Rotation paths and how fast each direction turns (deg/step):
Each turn is a multiple of 5 degrees from 10 to 175, or 0.
Each row of a path follows its step; steps can be skipped.
Path 1:
step 0: [-11.0 -10.7  -2.5  43.8  15.2  18.1  13.8  -9.1  -2.9  -1.3  -7.7   6.6
 -19.7  30.8   8.9   0.0   1.0  -7.4 -22.8 -39.8  22.4 -15.9 -20.3 -27.0
  10.5   1.6 -34.3  -5.6  -3.3   2.8 -11.8  14.1 -10.9  42.7   8.4]
step 1: [  1.0   8.2   9.8  30.4   8.0  -9.2  -3.2  -6.7  27.1  -0.7  -3.0  26.1
 -27.2  28.3  11.7 -20.0 -18.8  -3.6  33.3  -4.0 -40.0 -41.2 -17.9 -32.1
  -0.9   8.3   8.4  -2.3  -6.7  10.8   8.2 -11.9  -7.2  -4.7 -23.3]
step 2: [ 27.2   4.5  -6.9   3.8  19.8   9.9  -6.2  16.4  25.9 -28.7  -5.2  17.7
   3.1  32.5   7.8 -44.4 -19.8  27.6  -0.9 -47.7  10.2   9.8   3.5   3.4
  -4.2  -4.6 -11.1 -19.7 -17.5  -4.4  20.7   7.6  18.5  17.8  -2.8]
step 3: [ 18.2   3.5 -14.5  20.6  13.6  -2.7  27.1 -29.1  16.5  33.8   8.7 -23.0
  20.2  35.0  33.5  -2.5  -6.7  -9.6   1.4 -17.1  -3.8 -13.0  11.6 -39.8
 -39.4 -11.6  -1.3 -21.7 -12.4  -3.9   0.8   0.0  10.0   0.4 -10.6]
step 4: [ 10.7  -5.0  24.9  27.9  -8.0  34.4   8.8 -52.3   4.0 -22.1   1.2  10.2
 -20.8  18.6  16.3 -11.7  -7.6  37.2  -0.5 -21.7  -9.3   2.5 -10.6 -10.0
 -10.1 -23.7 -19.7  31.1   6.7   5.8  -3.5   9.9  15.6   9.8 -10.7]
step 5: [  3.0  18.3  -5.3  19.9  -3.7   6.1   7.1   3.7   4.8 -25.1 -13.9  -8.7
 -21.0  18.8  19.5  -6.4 -28.2 -26.8  27.2 -28.8  22.4 -20.0 -23.4 -27.5
   2.8 -40.4  -7.5 -15.4  -3.5  -6.1  -5.4 -31.9  18.4 -23.9  -0.3]
step 6: [ -6.5  24.5  20.6  31.2  19.7  12.9  -8.6  -6.2  34.5 -11.1 -22.5 -19.1
  -1.6   8.0 -18.5 -28.1   7.2  18.1 -13.4 -10.7   4.7 -13.4  -1.1 -16.2
  -9.4 -13.1  -3.0 -23.1 -36.0  21.4 -20.3  23.7  22.3   2.9 -29.9]
step 7: [  0.2  17.7  -9.7  18.8  -5.2  13.7  -3.1 -28.2  20.2 -11.0   8.4 -37.8
 -17.0  30.3  31.5 -23.5 -10.1   1.0 -20.3 -29.2   2.0 -34.7  -1.1  -8.5
   6.5   2.8  30.6   0.6   0.2 -24.2  28.7  14.8  -9.6  -8.1  10.1]
step 9: [-28.3 -19.9 -13.8  34.0  -4.0   9.2   4.0 -33.5   6.0   2.2  -2.4   1.8
  -4.3   0.2 -11.4 -23.9 -11.3 -21.8  -4.8 -56.0  -1.4 -21.0  -4.2  -0.4
   4.9 -22.7 -18.6 -26.7  -2.6 -27.1  -5.0 -11.0   1.4  18.5 -23.3]
step 10: [  4.9   4.6  19.8  27.8   1.1 -12.5 -12.9  -4.1  23.2  -1.8  -9.8  12.9
 -25.7  41.1  13.5 -15.4 -15.2  25.7  -1.7  11.6 -16.9 -22.4 -14.9   8.3
 -29.1 -39.3  19.6 -23.1 -11.2 -14.2 -21.4  -4.6 -21.6  -4.4 -18.8]
Directions:
[ -2.8  -0.3   9.5  11.1   1.2  -4.1   4.7  -7.6  -5.2  -0.5   2.9   5.6
  -1.5  -1.4  -8.5  11.6  -1.5   1.3   0.1  -0.9   4.0   2.5  -1.6 -10.1
   9.5   2.1 -10.5   6.9   9.4 -11.8   0.4 -13.4   0.8   0.6  -2.6] : 85
[  7.9   1.0   2.9   5.9  -0.4  12.6  -3.2  -1.0   6.8  -5.2  -2.3   0.3
  -0.7   0.2   0.3  -0.1   8.5   5.4  -6.9   3.1   2.3   7.1   1.2  13.4
   8.9  -1.1 -12.8  -2.8  -6.4   3.1  -0.3  -4.9  -1.8  15.2   8.9] : 170
[ 11.6   2.8   6.2   7.5  -1.5  -2.6  10.2   1.8  -1.3  -7.3   6.2  -4.9
   2.9  -0.1  -6.6  -0.5   0.3  -3.9   5.2  13.4 -12.4  -4.0   5.0  -4.3
  -5.8  -3.4  -4.3 -10.2  -1.8   4.2  -1.7  -1.9 -12.1  -7.9   5.7] : 160
[  0.2   5.0  -6.9  -0.9  -5.3  13.8   2.2 -13.5  -9.4   1.9   0.9   1.2
   5.9  -3.9   2.2  -0.8  -3.5  -5.1   4.2   0.8   5.4   4.0   9.7  -2.3
 -17.1   2.8  -2.7   8.5   4.0  -4.5   0.3   3.2  -6.9   7.6   5.7] : 80
[  2.9  12.3   5.3  -2.2   1.7   4.3  -4.6   3.2  -2.1  -8.1  -2.5  -7.9
  -6.2  -3.3  -6.2   2.2   0.8  -7.6  -0.5   3.9   5.2 -13.0 -10.1  -7.3
   2.3  13.1   3.4  -0.4   6.4   2.0  -6.4   8.3   5.4   9.4   5.5] : 55
[  7.2  -2.2   1.6   2.3  -2.4 -10.0  -1.4   9.0  -5.4  -6.8  -8.9   6.3
   3.4   3.4  11.4  -0.9   1.9  -2.9  -0.2   8.1  18.8  -6.2   7.7   0.1
   0.5  -7.2  -7.0  -1.3   5.4  -5.1   6.3   8.0   0.2  -0.9  -0.4] : 130
